In the data rows, the value 128 means zero.
Every row has a hidden score. In each pair, how much higher is the second row's than the first's? 15 means about the same, 30 much higher and 0 much lower. The score is a weighted sum of the row's numbers plus the product of two more (or one squared), each taken from its middle value.
[153 107  68 110 126 126 136  85 159 142 109 176  52 118 139 113]
[108  97 104 126 138 116 166  97 150 149 142 137  94 132  86  98]: 22
[109 107 119 111 116 116 125 189 115  82  99 105 169 115 140 140]
[129 134 115  86 121 135 129 120 147 157 192 172 117 119 123 110]: 21
[182  87 107  90  95 135 208  84 133 161 130 188  66 121 183 136]
[124 135  79 110  89 160 169 102 148 162 205 195 100 129 126  98]: 17
[112 171 178 184 137 111 113 140 114 116 113 113 125 148 104 146]
[ 84 147 141 128 163 120 112 163  92  92 115 105 153  95 121 156]: 15
[100 137 158 157 135 124 106 131 116 119 106 100 141 159 110 149]
[ 90 175 185 134 159 133 134 138 121 141 106  96  96 146 104 151]: 13
[141 117 112  57 110 138 152 100 144 183 208 169  94 169 146  96]
[129 114 118  84 116 155 165  94 180 178 205 176  98 151 150  73]: 13
[121 110 135 129 114 110 135 100 179 166 138 121  88 149 119  93]
[125 157 175 157 136 121  76 165  98  99 103  96 163 128 103 174]: 16
[191 130  83  95 110 149 119  81 176 161 167 150 117 135 175  69]
[152  73 139 125 144  88 140  88 172 175 124 146  74 128  89  98]: 16
[100 153 156 144 139 151  95 168 127 114 113 116 140 137 109 142]
[151 122 108 113  87 167 157 112 182 174 197 182 106 156 191  95]: 18
[124 129 112 132 102 129 103 156  92  98  86 113 176  92 129 156]
[109  97 100 134 145 126 146  98 170 152 130 147  97 132  99  88]: 18
[124 174 164 134 139 122 104 174  95  85  92 103 179 129  97 187]
[143 139  89 101 110 138 151 110 165 168 178 176 100 142 158 104]: 15
[ 93 138 159 127 128 129 134 150 120 121 124 109 131 157 101 149]
[114 166 137 152 153 139 117 157 108 118  81 113 127 111  88 160]: 11
[122  77 117 154 117 119 123  87 158 131 154 143 115 115  98  81]
[ 72 167 202 162 140 130  72 152  91 109 109  96 154 114 127 157]: 8
[108 160 153 159 146  97  96 151 126 119 121 103 131 145  94 137]
[118 116 143 152 135  98 155 111 162 156 113 132 119 148  78 113]: 24
[ 98 154 171 168 116  99 109 150 108  70 113 130 182  62 145 158]
[111 172 157 173 167 122 101 137 126 117 105 110 140 151  90 158]: 14
[157 116  70 115  93 139 149 107 144 133 135 171 102 158 165 104]
[ 99 185 182 156 178 121  92 167  89  78  95  90 154 153 120 160]: 11
[136 153 151 165 143 115 110 140 131 120 127  95 138 155 114 150]
[110 158 157 181 169 160 129 159 131 111 112 105 105 172 140 147]: 8
[109 127 111 113 137 178 123 112 183 141 112 145  83 129 128  80]
[143 121  63  96 122 158 151 102 163 167 185 165 111 160 146  95]: 24
[118 167 127 162 146 134  86 162  91  79  87  80 153 100 134 155]
[164 134  74  82 117 162 122 117 164 163 157 179  99 118 121  92]: 20
[157  80 129 124 123 117 137  94 145 157 141 136 110 135  62 128]
[185  85  43 118  93 142 155 113 141 140 117 161  98  97 153  88]: 5
[147 117  98 108 122 149 134 106 174 175 191 176 111 152 165  95]
[ 99 165 184 169 142 108 122 145 103 128 115 101 134 135  86 156]: 13
[153 121 103 101  88 118 169 104 136 133 153 176 114 127 157  96]
[ 99 164 152 146 170 140 131 138 109 131 113 106 139 111 117 131]: 8
[131 146  75  74 128 144 152 115 167 159 167 185  91 166 127  90]
[170 123 104  91  99 153 167 112 165 187 175 162 113 153 144 103]: 14
[ 98 148 170 176 159 142 111 161 112  96  95 118 143 144  93 145]
[108 147 167 157 130 132 128 156  84 104 104  76 180 116 154 179]: 14
[165  93 100 120 120  90 165  90 125 141 128 171  95 115 156 100]
[187  99  92 140 106 132 152  82 133 129 129 156  50 120 182 117]: 2
[158 110  94  85  93 152 126  94 139 168 186 166  94 133 144  81]
[117 175 155 151 153 127 101 131 110 117 120 101 127 162 102 168]: 16
[122 116 126 135 119 123  98  95 172 130 136 145 114 153 117 103]
[116 154 154 149 156 108 137 135 116 115 106  98 149 129 101 164]: 17
[104 152 154 142 154 147 116 143 124 120  95 113 138 140 104 149]
[157 118 111  90  83 136 158 120 159 173 178 182 129 147 166 110]: 19
[149 108  77 127 121 116 129 125 178 142 123 133 111 131 123  76]
[111 154 156 148 167 115 101 175  92 107  91  98 171 127 103 188]: 19
[114 146 152 159 132 164 118 153 121 127  90 102 132 116  94 141]
[121 157 163 170 141 129  79 157  57  76 110  76 136  96 122 157]: 11
[143  88  95 113 104 128 148  99 109 136 121 175 112 145 181  79]
[ 82 164 172 123 137  86 114 164  79  93 124 120 158 152 130 150]: 12
[ 88 154 162 155 166 138  58 179  91  86  94 106 149 109  95 175]
[101 180 159 155 147 115 111 146 116 118 101 114 151 126 119 180]: 19
[192 148  65 102 138 143 147 124 141 177 189 171 114 142 161  98]
[164 113 126 153 143 136 141  96 142 165 131 146  96 124 124 110]: 7
[108 124  88 126 154 132 143 108 184 155 140 111  99 136 104  78]
[100 160 164 185 153 135  99 151  91 102  74 111 151 120  77 152]: 16
[174 110 101 120  81 122 158 116 144 162 146 163  94 121 182  98]
[ 92 160 176 160 165 135  81 165 109  92  89  91 157 121 111 162]: 11
[218 120  94 103  92  78 164 131 132 158 138 175 101 146 203 104]
[145  86  80 132 116 161 131  87 185 158 117 134 109 120  90  90]: 14
[110 155 152 150 153 130 125 143 124 130 118  99 129 169 104 140]
[108 138 233 148 157  98 141 122 107 128 129  81 106 119 163 130]: 9
[112 177 191 129 167  89 119 165  97 104 119 114 153 138 109 175]
[121 110 106 138 116 117 128 109 173 153 120 131 102 122  98  92]: 12
[ 93 145 155 151 150 130 103 157 130 122  84 126 127 155 106 156]
[118 147 173 144 159 108 107 164  83  91  95  83 161 112 118 182]: 13
[164 115 118  92 109 141 146  98 151 157 173 174  90 133 159  82]
[ 92 169 151 153 147 132 112 140 127 114  81 107 119 142  66 158]: 18
[113 165 149 159 144 120  88 164  88 100  89  93 166 126 104 175]
[105 102 121 141 140 115 176 106 172 173 143 139  96  98  78  88]: 21
[164 113 143  99 126  58 166  89 179 128 150 194  66 168 237 116]
[ 99 123 113 154 125  96  94 158  75  79 107 118 162 132 158 132]: 15
[117  80 117 156 107 119 155  88 172 167 115 154 110 100 119  87]
[146 134  82  99  97 153 161 118 165 155 198 164 118 133 148  77]: 10
[101 140 114 139 141 118 107 171  82  79 122  81 184 101 142 149]
[166 118 118  99  92 141 166  87 153 163 172 162 106 159 113  72]: 17
[169 107  96  64 133 181 196 102 162 167 189 160  95 149 143 108]
[154 126 135  94 134 129 134 110 141 141 156 167  55 149 169  95]: 7
[113 159 190 152 133 122 101 159  90 101 104  96 158 113 129 157]
[143 185 149 149 144 110 117 143  97 131 108 110 132 134 115 144]: 16
[ 83 133 121 171 153 141  87 165 105  83  83 101 181 110 140 156]
[113 132 171 163 153 143 117 142 120 149  93 114 130 143 113 169]: 16
[134  84 110 121 137 108 132  99 170 144 135 149 112 138  87  78]
[175  89  93 117 109 134 165  93 110 137 131 185 109 113 186 108]: 10
[161  93  82  89  85 102 174  88  89 142 133 130 132 120 165  97]
[ 95 141 158 141 175 150  97 155 108 108  91  80 158 141 116 166]: 9
[110 179 157 114 133 116  88 160 142 123 103  84 156 137 140 163]
[111 151 163 178 147 112 107 143 108 108 121 102 138 133 105 141]: 27
[142 119  94 107  85 156 142 111 166 169 179 165  90 178 141  89]
[102 151 142 168 174 120 131 158  90  86  78 119 207  96 124 161]: 19
[144 119 121  89  89 156 137  99 161 178 180 193 102 115 167  80]
[ 79 141 154 129 146  98 141 149 122 152 110  94 154 130 138 174]: 15
[ 98 180 174 151 118 123  47 164 102  92  93  97 159 119 115 162]
[143 100  92 118 101 102 152 110 113 146 154 153 102 118 136 118]: 26
[ 98 109  96 146 130  92 152 171  85 103 107  69 178  87 136 154]
[124  94 157 107 135 124 147 144 104 116 107  86 194  90 159 143]: 15
[136 156 191 137 110 108 119 199 100 111 120  82 211 117 117 156]
[113 145 151 165 127 124 105 166 128 129 104  99 141 178  90 151]: 15
[ 97 136 152 124 149 109 110 154  68  79 110  96 158 131 134 136]
[180  99  99 125 110 109 158  85 130 132 151 162 114 132 184 108]: 16
[120 122 147 104 127 138 166 111 177 179 151 129  91 101 120  94]
[ 99 176 171 154 151 138  88 172 115 109 110 115 145 129 105 158]: 15
[105 154 139 153 149 113 100 177 112  93  93  93 174 138 122 179]
[145  64 113 141  94  90 120 102 175 153 141 132 102 144 121  96]: 14
[133 130  84 133 148 139 130 112 193 165 128 138  84 118 115  87]
[150 122 121 142 151 128 130 101 172 140 129 137  89 137 107 123]: 20
[190  83  84  89  92 121 187  92 135 160 150 172  86 122 162 116]
[107 122 164 138 102 134 108 168  85  75 123 114 175  92 151 175]: 13
[ 76 175 122 162 157 137 117 147 126 129  90  99 143 168  96 152]
[116  90 123 126 124 126 126  87 149 150 135 147 108 111  82 113]: 14
[106  77 115 110 125 122 148  96 154 139 151 144 127 132  95 110]
[163 118  90 113  96 114 163  91 136 150 143 161  87 124 153  96]: 9
[169 130 118 105 101 118 167 119 115 123 146 170 123 139 163 111]
[ 86 156 169 151 159 115  93 172  55 107  93 109 170 117  87 166]: 16
[106 140 142 148 126 122  94 158  86  73 105 111 180  89 149 159]
[174  94  94  84 111 135 163 101 135 166 140 131 111 122 145 133]: 20
[153 105 128 127 131 134 123 110 170 146 131 134 109 123  90 104]
[ 89 181 170 110 143 120 104 172 104 103 108 100 170 139  95 157]: 13
[ 76 167 121 133 146 110 106 173 110  89 118 125 153 123 121 153]
[108 138 197 160 133 151  94 163  90  94 107 117 154 110 113 155]: 10
[ 76 123 127 132 131 117 102 169 101  75 113 102 145 108 145 152]
[140 124  95  84  89 133 146 102 151 180 188 170 126 155 159 114]: 22
[127 156 193 142 142 109  95 166  93 107 109 104 179 124 102 176]
[110 162 170 158 147 145  91 159 119  95 101 101 118 109  95 147]: 7
[ 80 164 190 182 151 120 114 166  96  97 101  89 165 111 115 169]
[139 101 121 119 112 109 143  91 114 150 145 167 114 113 143 122]: 17
[127 187 128 141 144 101  75 131 116 120 111 119 156 133  60 129]
[116 147 183 146 146  88 109 165  91  77 100  76 157 121 136 163]: 13
[129 171 171 132 150 120  77 122 109  81  95  97 179 131 104 198]
[ 83 132 188 172 166 101  80 189 109  88  86  88 162 163 102 156]: 5
[113 157 154 138 166 120 174 116 110 136 125  96 145 163 111 120]
[175  97  98 128  93 123 162 100 155 154 127 191 112 115 196 125]: 15
[171 102 117 122 110 104 146  91 144 137 147 152  88 142 157  84]
[154  99  95  99 117 155 148  88 153 184 185 158 126 138 150  95]: 20
[149  84  94 150 119 126 138 105 170 158 141 130 115 104 122 103]
[159 115  77 123 108 129 147  93 137 166 169 125  97 131 156  78]: 12
[152  92 118 121 104 111 158  95 125 166 161 178  98 112 180 110]
[ 97 146 139 152 153 149  93 135 139 106 103 106 106 131 105 127]: 9
[172  99  62 123  92 116 157  96 132 138 120 156 110 131 162  93]
[ 87 172 151 154 144 118 115 167  88 102  94  91 162 135  95 184]: 15
[158 155  96  74 115 180 172 102 174 172 195 159 111 117 126  92]
[147  96 113 100  91  91 162 101 116 135 125 166 121 158 152 132]: 26
[160 148 100  66  83 130 128 107 159 167 191 177 111 135 168  70]
[110  86 149 185 105 192 121 179  84  56  95  87 184  97  94 153]: 11
[161  93  99  92 117 152 138  95 150 188 167 177 109 138 130 104]
[183 127 114 114 107 164 141  94 162 182 175 195 133 136 130 124]: 14
[104 155 157 189 149 102  83 171  90  97  90  77 180 116  94 182]
[104 147 127 144 110 116 114 172  91 106 110 102 159 119 129 154]: 16
[ 91 141 134 144 162 149 134 132 115 124  95 108 131 172 106 145]
[ 84 174 176 163 159 127  65 166 101  96  90 116 162 136  84 181]: 12
[119 157 132 157 133 143  98 158 113 115 117 109 144 144  98 154]
[152 106  91  75 112 157 147 116 117 160 187 155 105 143 152 100]: 17
[163 110 103 122  78 120 172  99 130 153 154 147 127 115 203 121]
[105 113 122 129 123 104 137 164 100  93 104  90 197  94 122 163]: 17
[176 100  79  95  82 146 162  80 122 128 148 144 119 122 184 134]
[ 71 126 168 147 132 105  70 163 116  82  95  86 135 149  74 166]: 8
[ 79 178 116 143 141 103  56 161 104  86 122 126 185 138 121 145]
[193 108  64 100  86  96 158  94 142 146 138 160  97  90 169  93]: 19
[150 111  86  69 120 161 143 100 133 165 195 180 110 159 154  93]
[141 112 114 121 135 140 139  97 166 154 145 123  87 121 132  96]: 9
[160 102 121  99 103 139 150 100 168 165 123 125  88  98 107  93]
[111 158 157 168 156 125 124 176 105 104  90 101 166 104 105 162]: 20
[122 150  81  71 135 138 152 105 164 154 190 145 110 100 191 102]
[139  92  98 111 131 126 140  97 176 168 136 131  87 151  76 110]: 21
[111 138 167 162 135 140 119 132 144 107  85 123 124 117 103 151]
[164 121 103  75 107 139 160 110 134 145 160 161 114 108 182 102]: 15
[165 141 103  54 105 158 135  97 149 175 183 150 101 157 145  82]
[115 112 113 167 154 123 122 154 113  63  91  95 156 109 146 167]: 16
[ 71 153 111 113 165 131 115 178  91  83 110 112 163 135 119 145]
[136  95 122 116 146 132 157 102 183 145 147 126 109 129 102  87]: 17
[126 179 148 176 162 136 114 172  75 100  94  55 172 124 143 162]
[109 186 150 100 135 129 152 168 117  44  89  85 182 133 140 166]: 22
[138  96 123 116 107 140 150  78 158 164 134 128 110 147 129  74]
[ 84 149 136 103 110 138  95 166 111  87 111 115 167 132 132 137]: 13
[170  83  88 101  86 136 161 104 121 146 142 182 125 129 167 111]
[110 118 158 150 138 132 104 135 111 107 119 101 148 158  94 133]: 13
[123 139 166  97 139 113  86 158  87  75 122 110 162 180 124 164]
[188  49 113 114  70 132 141  99 115 169 140 155 109 110 172 120]: 13
[105 134 185 154 136 115 111 147 148  88 100 102 153 131  94 150]
[176 104 121 143  90 115 173  87 112 135 133 161 104 129 190 100]: 11
[ 95 160 157 157 150 109  98 165  78  95  89  89 162 112 104 174]
[ 87 138 146 118 165 113  97 180 107  77 109 109 147 104 139 130]: 10
[137  87  96 172 108 174 173  97 119 143 165 143 106  99 163 116]
[108 114 148 166 125 108  83 189 107  86 122  93 159  95 101 164]: 27
[ 96 169 168 155 162 128  96 137 115 125 114 114 125 136  95 146]
[154 148  78  91 124 140 132 110 155 153 194 166  91 156 151  92]: 20
[ 98 143 170 150 134 131  98 178  96  92  77  93 186 102 109 173]
[138 103 131 149 137 113 130  92 174 135 141 146  98 126  63  90]: 18
[130 194 104 146 186 133 105 173  65 114 125 100 147 104 157 156]
[102 153 166 160 138 123  81 167  99  99  87  95 164 117 107 178]: 18
[ 83 141 152 119 164 125  97 158 131  65 119  86 109 140 165 143]
[ 99 123 148 123 136 115  99 155  82  73 115 118 157  83 121 167]: 22
[194 124 110 131 103 117 158 110 123 157 130 160  94 136 176 121]
[142 138  91  81 124 161 143 111 148 178 197 173 107 151 141 123]: 22
[139 139 147 143 170  82  99 137 112 130  74 114 126 133  88 124]
[142  93 104  99 100 144 168  96 156 167 192 169 102 135 149 118]: 21
[ 91 128 132 134 149 111  84 188  83  82 112 105 172 113 125 144]
[128  78 136 126 134 130 120 102 138 142 126 142  94 126 116 107]: 19
[146 149 110  93 118 130 151 103 161 158 162 145 116 140 148  90]
[172 130 114  95  81  97 147 104 121 131 140 167  95 108 164 103]: 15
[111  96 102 133 117 127 146 105 143 143 113 125 112 101 102  77]
[ 79 148 158 151 138 121 102 135 137 120 110  83 145 167 115 158]: 9
[ 91 139 146 143 149  87 119 148  94  88  95 110 156 104 121 164]
[144 107 110 140 116 109 148  93 157 131 136 159 104  74  92 124]: 12
[139  90 125 117 126  91 133  71 152 163 131 122  98 149 127  93]
[149 124 114 115 120 113 150  88 105 146 178 163 115 131 158 119]: 17
[125 169 141 122 157 160 127 159  89 143 110 114 144 133  58 163]
[114  93 134 116 156 124 136  98 172 158 139 140 115 107 131 106]: 16
[129 119 124  82 138 158 126 143  71 112 125  86 179  98 114 157]
[167 127  88 106 114 122 165  97 138 147 140 141 106 154 166 119]: 13
[100 165 171 141 151 126 122 173  95  74  88  89 158 120 149 160]
[141  90 118 136 169 104 160 103 157 144 135 122 112 120 100 104]: 20
[196  74 121 109 103  75 121 114 153 134 140 147  96 110 176 131]
[169  93 118 165 162 153 145  97 159 160 134 148  99 137 133 101]: 12
[167  92 137 102 117 111 160  92 104 140 151 142 111 129 198 130]
[133 165 139 167 119 131 148 177 115 103 102  99 150 113  89 178]: 15
[124 102 100 138 163 150 110  94 198 123 102 130  77 171 114 106]
[124 173 165 177 141 171 100 168  92  79  99 118 168 106 101 189]: 5
[139 115  86 124 114 115 170 111 157 158 127 144  90 143 192  96]
[111 124 126 145 128 128 114 166 105  63  99 108 165  69 152 157]: 11
[108 161 175 175 121 117 114 168  88 131  83  60 180 154 133 180]
[154 123  92  92  88 120 154 108 127 146 147 150 107 141 149 107]: 17
[128 113 117  98 110 151 155  79 179 140 120 156 105 148 124 106]
[128 184 144 145 147 138 117 134 116 108 124 106 125 132  90 138]: 9
[116 150 150 150 146 142 134 152  99 122  98  96 137 135  80 160]
[159 111 111 125  85 118 159  95 129 143 141 172  94 111 170  99]: 16
[110 162 154 159 109 102 156 131  83 106 108 125 174 140 123 146]
[102 120 161 167 145 139  96 177  83 102  95  78 180 110 118 168]: 2
[147 108 122 109 119 141 152  77 184 148 144 130 100 140 103 107]
[ 98 161 186 144 149 144 101 170  97 113 103  98 156 114 138 159]: 8
[126  87 102 118 150  99 135  90 176 140 149 153  83 157 119  98]
[104 163 166 142 157 139  84 185 109  91  89 103 155 125 118 164]: 8
[116 156 187 148 155 125  89 170  90 110  99  95 175 124  80 173]
[100 173 176 147 156 120 106 145 132 125 104 120 144 137 112 151]: 15
[170 111  83 103 115 111 165  99 117 140 118 155  78 116 161 100]
[154 114  93  96 124 135 162 103 161 161 189 185 104 118 139 112]: 20
[115 164 160 122 145 155 137 135 121 103  84 105 147 150 105 149]
[162 127  80  77  96 156 149 102 157 155 189 197 121 151 145 106]: 21
[ 99 193 152 145 157 114  73 177  91 106  82  89 138 133 140 167]
[100 145 155 164 142 138  90 162  95 108  87  85 188  81  93 165]: 22
[125 130 144 162 141 146  92 177  98  97  98  94 159  92 152 152]
[116  78  86 148 138 138 136 105 172 141 137 163  96 100 147  99]: 20
[114 102 120 122 138 107 150  90 147 164 128 135 100 145 103  84]
[116 142 185 163 137 120  97 146  94  80  62  84 165 103  87 146]: 9
[175  90 105 104  93 128 151  87 132 127 141 169  79 126 180 103]
[126 134 113  87  95 176 160 126 158 162 214 196 106 159 137 109]: 21
[ 84 134 123 138 142 118  98 166  87  85  96 111 147 109 121 150]
[142 143  91  75  89 190 139 138 182 176 194 168 137 155 128  77]: 17
[101 131 108 121 168 177 118  97 217 122 102 136  42 146  96  27]
[122 103 113 138  91 114 106  97 169 164 132 113 126 129 104 104]: 18
[138 139 109  72  94 136 101 136  97  49  88  94 173 129 146 182]
[116 164 163 129 144 142 127 139 109 109  99 111 139 163 119 174]: 15
[109 159 112 154 134 118 149 141 114 107 127 108 131 164 108 149]
[177  96 128 135  47 133 174  99 125 138 144 152 103 164 171 105]: 12
[ 98 108 112 123 140  93 125 161  98  75 116  90 173 128 127 152]
[176 107 107 121  98 126 139  99 139 150 148 145 103 114 171  95]: 12
[137 101 107  44 110 169 148  97 169 165 206 183 104 178 123 106]
[183 111 108 121 102  96 149  99 126 143 162 163 105 127 172 107]: 5
[161 112  94  64 120 140 129 106 140 188 186 170 113 142 140  94]
[124 165 143 158 129 118  94 172  92 105  92 103 168 121  87 161]: 13
[119 153 164 162 155 136  94 174 109  89  89  88 166 133 135 168]
[132  87 129 129 131 126 147  82 141 154 125 158  60 119 110 100]: 15
[ 90 133 113 143 124  84 138 165  96  90 111 105 165 140 130 168]
[ 89 171 163 150 150 119  93 142 128 122 110  96 130 159  88 138]: 9
[176  83  81  78 107 163 177  98 142 166 148 140 102 135 200  74]
[190 104  96  99  84 181 147 110 165 138 193 146 114 120 160 101]: 24
[ 91 137 154 139 135 114 133 171  70  85 103 108 178 144 117 163]
[107 137 144 170 153 105 101 138 151 110 110 114 136 138 111 154]: 7
[123  95  94 136 132 113 116  65 180 166 127 131 107 133 123  91]
[160 100 100 130 117 129 142 115 146 143 154 156  99 126 181 111]: 16
[ 95 130 127 133 136 124 125 175  95  95  96  98 166  86 122 167]
[171 149  98 101 132 153 127  83 153 177 191 176  99 158 157  97]: 17
[ 81 165 180 144 150 111 108 175 104 102 109  93 157 142 118 165]
[144 130  75  81 111 138 173 106 159 165 168 162 118 152 136 106]: 20
[151  85 108 135 126 118 147  98 167 157 109 127  94 130 113 109]
[106 163 136 157 165 134  85 167 115 107  81  75 159 132  91 149]: 11
[ 98 123 108 130 140  95 143 170  90  81  93  91 201 109 146 170]
[160 175 108  47  86 138 133  75  88 169 156 146 114 110  88 113]: 7
[144 109 111 146 135 128 147  60 155 166 137 138  93 117 103  93]
[167  95  56  62  87 165 143 111 166 152 191 179 108 133 143 103]: 26
[146 140  92 147 125 125 122 126 161 119 134 151  92 103  90 103]
[141 165 175 171  99  81 126 180  41 107 106  77 220  66 106 204]: 20
[ 98 161 164 122 170 156  90 166  79 104 110  97 160 104  99 139]
[119 147 118 148 144 128 106 159 104  88  93  87 155  85 162 132]: 14
[117 150 101 144 138 135 114 181  70  87 106 107 158  87 153 154]
[162  95  86 101 130 127 155 104 155 161 130 115 130 137  82 101]: 23
[ 99 153 160 182 161 154  96 170 117  90  90  78 172 107 107 163]
[133 109 120 121 131 131 163  91 167 171 141 145 103 133 106 103]: 20
[128 120  99 140 134 121 128  78 159 143 135 138 105 156 115 104]
[105  93 118  99 127 161  97 169  86  94 128 117 164  72 157 146]: 9
[126  82 121 106 107 190 173  83 156 169 191 150  80 161 171 106]
[159  98 110  88  81 139 178 101 142 140 128 182  98 123 163 108]: 21
[149  99 112 116  99 118 131 101 135 172 137 130 107 132 112 110]
[135 124  78 139 130 142 148  89 167 164 123 131  94 114  87  99]: 13
[159 135  64  97 136 174 116  86 179 177 181 151  96 136 149  73]
[ 63 144 171 167 135 137  51 179  64  99  76  97 171 140 133 158]: 11
[137 164 111 159  55  97 191 141 142 112 133 114 152  72 110 175]
[109 164 182 154 141 106 115 187  82 110 103 100 180 109 109 169]: 13
[119 178 153 164 129 108  95 175  84 106  75 102 173 105 109 170]
[110 153 195 162 167 105  97 173 121  92 107 105 159 137  89 180]: 17
[ 83 130 159 140 162 143 129 143 117  83 149  70 141 143 101 192]
[148 136 110  84 118 138 154 119 178 159 188 173  95 160 172  93]: 1
[101 155 157 142 184 133  74 163  83  89  77 104 189 146  88 157]
[110  84 123 112 134 104 145 105 151 158 131 139 107 146  69 135]: 20
[130 127 161 114 102  93 122 166  70  87 147  99 219 104 114 183]
[189 112  77 114 128 111 160  79 141 146 122 179  91  97 154 125]: 5
[143 103 111 135 112 130 139  90 183 152 144 128  98 101 111  93]
[135 158 147 153 132 122 134 158 125 104 119  87 126 135  88 149]: 16
[118 103 108 121 116 115 142  91 162 151 147 143 100 148 107  99]
[137  89 120 128 129 105 178  95 165 167 142 119  98 119 158  87]: 13
[117 124 120 128 129 132  84 145  72  75 126 105 158 103 127 177]
[141 171 144 168 126 149 132 161 117 116 105  99 153 151  84 126]: 10
[136  89 108 134 110 135 145  98 166 152 111 136  95  90 109  94]
[126 124 210 146 142 152 152 111 101 157 125 106 152 117 137 125]: 8
[114 138 138 179 137 120 139 137 107 130 110 121 127 132  97 162]
[122 152 165 148 123 117 112 166  68 115 123  94 171 127 105 175]: 15
[161 140  83  57 135 197 137 113 169 147 170 189  73 153 162  77]
[137 114 108 133 122 125 144  92 158 156 136 140 107 120 106  84]: 20
[105 150 156 175 147 134  96 147  71 126  88 101 174 117 126 177]
[163 106  87 101 104 170 146 115 155 168 176 161 107 134 169  90]: 15
[174  90 121 125  87 128 157  92 127 134 158 147 106 134 189 115]
[ 87 164 162 173 149 117  95 164  94  99  91  89 158 136 106 163]: 16
[175 111 145 115  43 121 158  83 132 150 152 187 107  92 158 135]
[117 146 141 158 134 132 123 132  90 120 110 117 172 152  61 172]: 22
[163 117 129 114  88 133 163 100 113 167 139 154 114 123 172 120]
[155 130 113  93 101 167 135 130 188 150 180 194  93 152 151 111]: 17
[ 98 114 139 133 132 130 117 154  98  98  98 102 151  94 120 147]
[201 123 113 121  95  98 189  90 129 142 150 155 111 127 182 115]: 15
[ 86 211 173 147 127 156  57 168  84  93  91 102 157 133  70 162]
[ 94 173 180 148 147 134 108 154 114  83  83  89 167 129 117 156]: 18
[147 108 119  84 100 159 134 115 150 159 187 168 116 154 161  93]
[140 111 119 134 147 130 137 100 155 137 155 126  99 106 112  93]: 13
[133  95 107 148 150 145 137 102 181 140 139 131  93 151 110  99]
[136  94 103 134 126 119 140 105 171 144 145 135  93 123 120  97]: 13
[146  92  98  91 123 173 132 111 164 195 190 178 116 135 181  70]
[122 140 137 131 130 111 122 172  94  93 119 104 179  89 128 171]: 18
[178 112 119 103 117  92 146  98 136 136 139 179  85 131 167  98]
[118 159 146 149 142 156 112 148 121 111 118  82 158 138  87 163]: 16
[ 96 156 162 145 150 108 102 163  91  98 116  94 154 121 119 172]
[ 97 183 172 163 126 128  92 164 105  68  84 113 189  68 104 179]: 14
[124 158 153 132 143 110 118 167 113  93  87  92 155 144 116 173]
[113 148 161 150 140  97 100 161 105  88 104  98 161 135  72 186]: 19
[ 68 173 148 181 146 137  77 196 129  79  92  82 157 122 135 194]
[107 137 137 115 118 106 127 155  90  89 117  95 180  77 157 147]: 21
